In the rows, 128 means zero.
These are runs of 6 systems, one row a step. Runs of the same system follow the same rule from any start.
seq 1, E:
[[108 154 154 115 130 168 131 136 187 164  50 114 102 107 143 165 112 154]
 [151 120 136 131 143 152 101 146 140  66 144 146 202 127 142 100  80 189]
 [143 178  43 104 136 167 162 117 111 131 141 107  88  80 115 145 102 114]
 [122  94 120 170  89 169 105 140 141 176 151  93 181 121 194  88 162 120]
 [128 153 115 146 177  80 124 117 122 125 185  97  78 185  86  71  90 122]
 [ 59 113 122 145  89 142 151 157 171 192  78  92 117 151 108 188 144 143]
 [193  98 146 154 110  98 108 173 118  85 129 171 186 185  82  96  88 157]
 [178 186 104  84 134 148 161 123 140 168  60 120  66  90  85 163 104 101]
 [158 102 180 138 103 174  83 132 186 127 112 114 222  97 180  88 148 157]]
seq 2, V:
[[129 143 126 128  86 139 116 163 152 121 113 128  93  66 115 150 140 145]
 [112 130 101 131  82 138 131 146 118 120 157 130  83  79 143 152 131 141]
 [109 115  94 139  96 145 144 121 100 148 173 118 101 116 170 139 129 116]
 [106 111 121 140 124 147 143 104 112 152 165 113 131 164 188 119 113 126]
 [110 126 127 132 158 141 135  89 150 143 137 106 156 192 156 116 107 131]
 [139 133 126 135 153 146 121 114 167 129  96 124 172 190 117 116 113 138]
 [162 157 125 126 147 139 112 139 160 112  74 149 143 158  91 124 107 138]
 [153 154 120 137 132 127 110 170 135 126  75 151 103 117  84 127 134 123]
 [124 133 131 137 122 121 127 183  96 127 104 152  84  88 112 138 126 132]]
seq 3, Q (9 x 18):
[[130 139  94 125 123 156 145  98 146 126 164 114 121 162 161 132  73 150]
 [154 129 101 147 122 154 137 115 129 168 141 110 136 184 157 100  94 114]
 [152 146 120 159 142 141 106 137 135 137 119 138 116 191 144  75 107 118]
 [125 144 102 164 138 135 112 164 140 134  93 141 126 190 102 118 113 130]
 [140 135 100 141 126 154 125 179 110 116  79 172 137 144 124 143 103 144]
 [148 163  76 132 125 165 124 168 124 122  97 140 112  92 114 137 113 132]
 [126 137 121 140 113 155 131 184 124 161 110 109 103  73 143 127 104 144]
 [110 146 131 135 123 137 124 156 127 123 152 119  71  98 145 124  81 164]
 [121 125 111 133 118 117 161 137 115 151 169  95  89 138 117 137  76 146]]
seq 4, X:
[[138 152 149 118 145 106  84 117 139  61 149 164  90 114 123 105 142 137]
 [103 125 169 124 130 108 114 135 108 115  95 179  77 135 141 150 163 114]
 [110 152 130 120 164 118 143 162 115 153  65 129  92 118  82 152 122 124]
 [112 131 115 110 166 134 165  99 112 188 105  83 140 121 116 136 151  88]
 [136  99 110 142 103 120 139 145 124 166 155  71 174  89  93 118 150 120]
 [138 127 115 128 120 101 109  88 163 103 208  88 135 129  98  94 139 129]
 [142  90 156 130  80  80 107 113 117  81 175 174 123 158 123 134 151 127]
 [169 155 153 117 140  95  99 147 133  72  97 188  89 151  79 125 115 136]
 [127 147 164 107 166 134 127 100 126 142  45 171 108 160 141 148 167  94]]
seq 5, S, 9 rows:
[[170 134  91 124  98 161 147 144  86 144 105 167 114 128 154 146 111 107]
 [127 129 144 130  92 155 128 148 117 151 119 142  78  88 188 138 126 126]
 [101 160 109 135 119 166 122 136 170 154 119  99  76  96 155 136 112 147]
 [112 123  88 142  93 147 141 150 150 137 159  89 127 113 121 145  85 166]
 [173 125 119 141 108 127 136 141 122 143 176 103 120 136 130  95  69 139]
 [177 113 152 125 109 117 153 132 123 193 120  91 122 125 116 115 104 108]
 [139 115 177 136 119 144 129 154 150 171  78 122 139 146 148 124  95 150]
 [155 148  95 135 122 182 132 143 147 147  71 142 147 153 142 141  98 130]
 [153 117  95 134  70 170 137 150 110 132 119 161 138 115 167 154 119 128]]
seq 6, Q (9 x 18):
[[127 123 177  89 139 126 134  92 150 119  97 141 143 129 135 157 133 136]
 [116 139 127  98 150 149 136  81 157 115 122 113 160 120 131 149 142 136]
 [114 112 132 128 127 156 121 104 141 135 137 107 180 115 166 126 150 133]
 [110 128 118 141 127 144  93 104 142 106 164 132 141 132 165 100 165 121]
 [ 95 113 107 159 117 120 114 122 117 139 146 129 130 159 134 119 176 102]
 [119 121 133 137 142 111 117 130  81 117 125 170 117 152 139 123 165 100]
 [121 140 116 123 166 106 130 134  98 123 105 137 119 128  84 131 165  98]
 [125 116 160 116 155 113 129 159  99 127  95 136 156  90 102 132 145 134]
 [124 135 140 107 141 123 114 137 134  80 135 127 142  66 101 134 139 153]]
seq 7, X, 9 rows:
[[ 81 123 126 143 157  73 120 124 126 102 154 124 115 186  71 130 138 133]
 [138 104 151 109 164  81 144 118  72 110 124 163 153 162  92 134 134 108]
 [171 132 178 115 173 105 108 139 116 120  92 135 159 102  92  93 148 114]
 [ 99 124 187 118 152 115 102 104 169 136 105 102 141 103 124 121 187 124]
 [ 75 109 142 113 123 104 134 134 145 113 130 109 138  89  82 177 163 154]
 [122 142  98  90 155 102 144  95  99  91 167 123 113  87  87 150 148 116]
 [159 119 134 122 109  98 121 123  75 124 150 150 102  85 119 108 178  79]
 [141 144 152 144 126  89  95 150 141 141 123 120  63 121  83  94 161 103]
 [105 120 149 127 130  85 138 101 141 159 109 120  97 183  89 150 159  96]]
seq 8, S:
[[111 115  93 123 105 127 136 104 124 129 138 124 149 124 109 154 184  98]
 [103 112 157 149 127 101  94 128 127  93 162 148 115 160 144 104 144 141]
 [123 153 103 118 163 108 139 102 126 139 123 118  90 153  82 133 148  90]
 [ 84  88 165 127 135  95 144 149  98 117 129 136 147 130 111 161 127 156]
 [132 165 124 120 209 135 115 112 110 103 119 141 122 142 134  91 113 124]
 [117 109 115 112 129 128 149 136  96 138 112 119 171  75 105 156 176 110]
 [123 129 165 154 148 126  70 147 143  82 139 151 138 116 157  79 146 155]
 [148 161  82 118 128 128 120 108 155 126 118 111 118 117  65 133 175  87]
 [114  82 174 128  86  82 115 146 133  85 150 155 141 126 104 154 130 165]]
seq 9, V, 9 rows:
[[121 128 150  95 124 124 139 108 125 134 133 106 119  46 130 148 163 120]
 [114 114 135 118 109 147 112 116 135 105 167 119 148  62 165 126 160 144]
 [129 131 103 123 107 131 111  85 146  92 200 116 126 117 144 114 141 128]
 [146 111 107 143  88 126 108  96 141 122 168 135 139 178 141 113 163 103]
 [134 123 148 126 119 113 120  84 138 113 126 166 110 207 141 135 133 115]
 [ 99 132 134 119 149 118 133  95 140 136  82 146 125 183 110 159 161 104]
 [105 132 134 109 164 143 130 131 119  99  67 172 162 132 126 168 144 140]
 [131 165  95 104 186 143 128 129 108  92 102 145 136  83 105 132 143 121]
 [145 134 106 143 145 135  98 164  88 105 130 143 145  77 125  86 167 111]]
seq 10, H:
[[192 118 152  88 100 104 144  73 112 115 120 174 118 159 121 150 140  89]
 [143 144 174  91 133 126 127  78 196 126  73 136 123 164 108 159 133 130]
 [130 125  94 126 108 183 146 121 166 157  67 128 180 166 143 171 119 134]
 [146 162  72 130 151 184 106 131 149  74 118 159 166 144 150 113  97 154]
 [140 181  70 155 150 167  98 134 143 143 125 116  91 132 142  79 144  93]
 [ 97 134 126 176 124 125  92 175 107 123 117 174  75 165 157 109 153 118]
 [ 62 143 119 146 147  99 127 174 136 122 124 110  69 127  78 144 117 159]
 [120 109 108 127 134 113 181 175  48 165 122 127 119 115 110 155  89 128]
 [153 130 190  94 180 104 140 129  96 109 138 128 119  96 131 109  64 162]]
seq 11, E (9 x 18):
[[135 111 130 126 141 109 176 162  93 180 105 102 132 145  85 142  87 131]
 [170  99 157 116 121 117 154 132 134 165 101 101 191 129  86 133 119 132]
 [191 138 136  93 125 109 129  94 164 119 135 102 149 106  62 121 126 120]
 [148 136 134 111  77 140 104  99 202 122 143 101 116  82 111 136 159 133]
 [141 133 134 139  80 126  87 124 176  90 178 135  86 127 144 107 121 154]
 [105 147 120 135 100 150 130 134 145 131 134 139  51 148 170 149  83 156]
 [117 114 133 144 125 166 141 142 115 141 111 150 145 183 196 134  70 157]
 [146 148  87 114 179 156 163 111  99 137 105 136 154 183 131 130  72 123]
 [135 133  77 131 149 170 142 109 137 162  93 105 197 144 120 129 157 101]]
seq 12, H:
[[120 118 117 139  57 125 158 114 169 189 143  95  66 171 122 165 108 120]
 [162 112 115 115  73 115 149 129 119  86 138 183 124 182 105 178  73 156]
 [200 181 107  87 138 129 149 103 163 129 103 118  91 128  60 143  80 119]
 [194 137 148 118 101 166 139 133 118 167  56 176 115 158 172 139 104 104]
 [118 165 152 128 126 172  96 141 211  99  87 136 103 126 155 138  78 194]
 [128 147  43 155  78 193 144 157 145 180 129 100 101 123 156 140 100 126]
 [146 145  95 141 111 139 104 153 100  58 168 195  75 145 163 121  86 150]
 [123 180 116 126 138 105 131 120 150 158 133  97   4 131  87 124 117 105]
 [124  97 155 139  90 111 163 167  78 165  90 177  83 184 148 174  90 125]]

Name the system that made each run.
seq 13:
[[ 92 142 149 120 143 134 114 101 167 111 161 100 104 107 144 121 126 154]
 [ 90  94 127 136 113 117 150 107 126 149 169 102 146 161 141 142 121 140]]
 | Q
seq 14, 2 rows:
[[170 107 127 143 116 108 136 161 102 120 130 151 152 175  98 118  85 141]
 [184 154 147 119 140 112 116 151 152 124 107 115 122 102  69 103 104 135]]
 | H
seq 15 (2 x 18):
[[139 113 160 110 166 125 133 126 103 124 109 136 178 124 133 121 123 135]
 [137 140 114 122 147 132 106 121 154  94 137 116 166 105  97 110 147 139]]
 | Q
seq 16, 2 rows:
[[119 111  53 122  98 133 161 137 106 106 121 144 179 146  74 194 138 128]
 [172 161  57 127 166 150 108 111 100  88 148 141 159 119 116  80 147  92]]
 | X
seq 17 (2 x 18):
[[ 75  95 132 152  91 143 116 144 141 131 134 125 155 126 161 147 156 149]
 [127 142  96  98 135 137 152  86 131  91 165 135 127 142 133 158  86 147]]
 | V
seq 18 (2 x 18):
[[160 113 164 107 106 118 176 121 139 192 140  73 109 118 122 132  62 141]
 [198  93 170 114  64 130 136 123 137 130 151 141 144 137 152 129  69 157]]
 | H
seq 19:
[[157 135 140 103 157 137 153 108 126 147 121 106 143 118 133 123  89 133]
 [150 109 150 117  98 148 128 116 145 150 131 109 153  95 155 124 133 130]]
 | X
seq 20 (2 x 18):
[[122 151  99 129 168 147 126 131 136 112  88 152 153 175 111 136 122 132]
 [135 130  97 140 138 170 126 160 116 128  92 137 185 120 131 128 129 138]]
 | Q
seq 21 (2 x 18):
[[ 88  91 157 151 149  96 129 142  85 151 117 136 141 165 130 122 169 109]
 [ 93 147 126 151 188 123 102 152 109 124  88 150 113 162 122 106 153 114]]
 | S
seq 22 (2 x 18):
[[125 115 157 163 121 100 113 174 137 171  77 123 117 165  85 118 142 122]
 [126 143 153 117 143 126 117 154 126  74  80 187 114 134 113 161 103 164]]
 | Q
seq 23 (2 x 18):
[[136 107 153 119 102 110 121 137 145 103 146 130 141 116 112 139 110 163]
 [145 147 143  95 137 124 123  92 140  88 133 154 109 124 126 141 118 135]]
 | X
seq 24:
[[ 91 182 127 114 170 170 118 146 153 128  53 139  82  97 140 155 122 147]
 [ 73 138  93 144 148 191 153 159  99 165 103 125 111 121 204 148  92 148]]
 | H
seq 25 (2 x 18):
[[154 150  42 174 113 172 123 178 128 140 149 107 132 133 130  86  80 140]
 [157 128 105 188  82 144 104 204 116 151 137 136  92 143 144  80  90 134]]
 | Q
seq 26, 2 rows:
[[143 131 137 102 148 135 156 118 128 156 100 110 151 118 115 140 109 127]
 [134 111 146 132 129 153 119 138 126 129 112 135 179 121 163 121 118 147]]
 | S
seq 27 (2 x 18):
[[121 124 142  98 126 116 127  95 115  69 111 195 123 151 128 176 145 129]
 [151 155 116 117 150 144 117 165 101 102  68 179 117  87 107 140 142 125]]
 | X
seq 28 (2 x 18):
[[151 154  70 125 167 146 130  99 124 122 121 125 162 171 103 108 133 103]
 [173 132 142 147 142 133  94 151 118 115  88 170 153 164 130  85 134 116]]
 | V
seq 29 (2 x 18):
[[ 95 119 145 120 175  98 146 137 129 107 140 108 152 149  84 140  80 178]
 [173 105 111 108 115 129 148 126 117  98 152 133 198 125 105 137  86 155]]
 | Q
seq 30 (2 x 18):
[[ 79 158 106 143 176 152 106 166 166 116 100  98 139  96  99 123 123 168]
 [120 121  85 157 109 142 118 198 112 105 152 115 161  81 101 119 117 165]]
 | E
seq 31, 2 rows:
[[126 167 108 109 130 152 123 103 171 126  86 136  99 129 113 158 142 118]
 [108 127  80 131 104 157 145 128 116 147 101 133 137 121 131 167 167 101]]
 | X
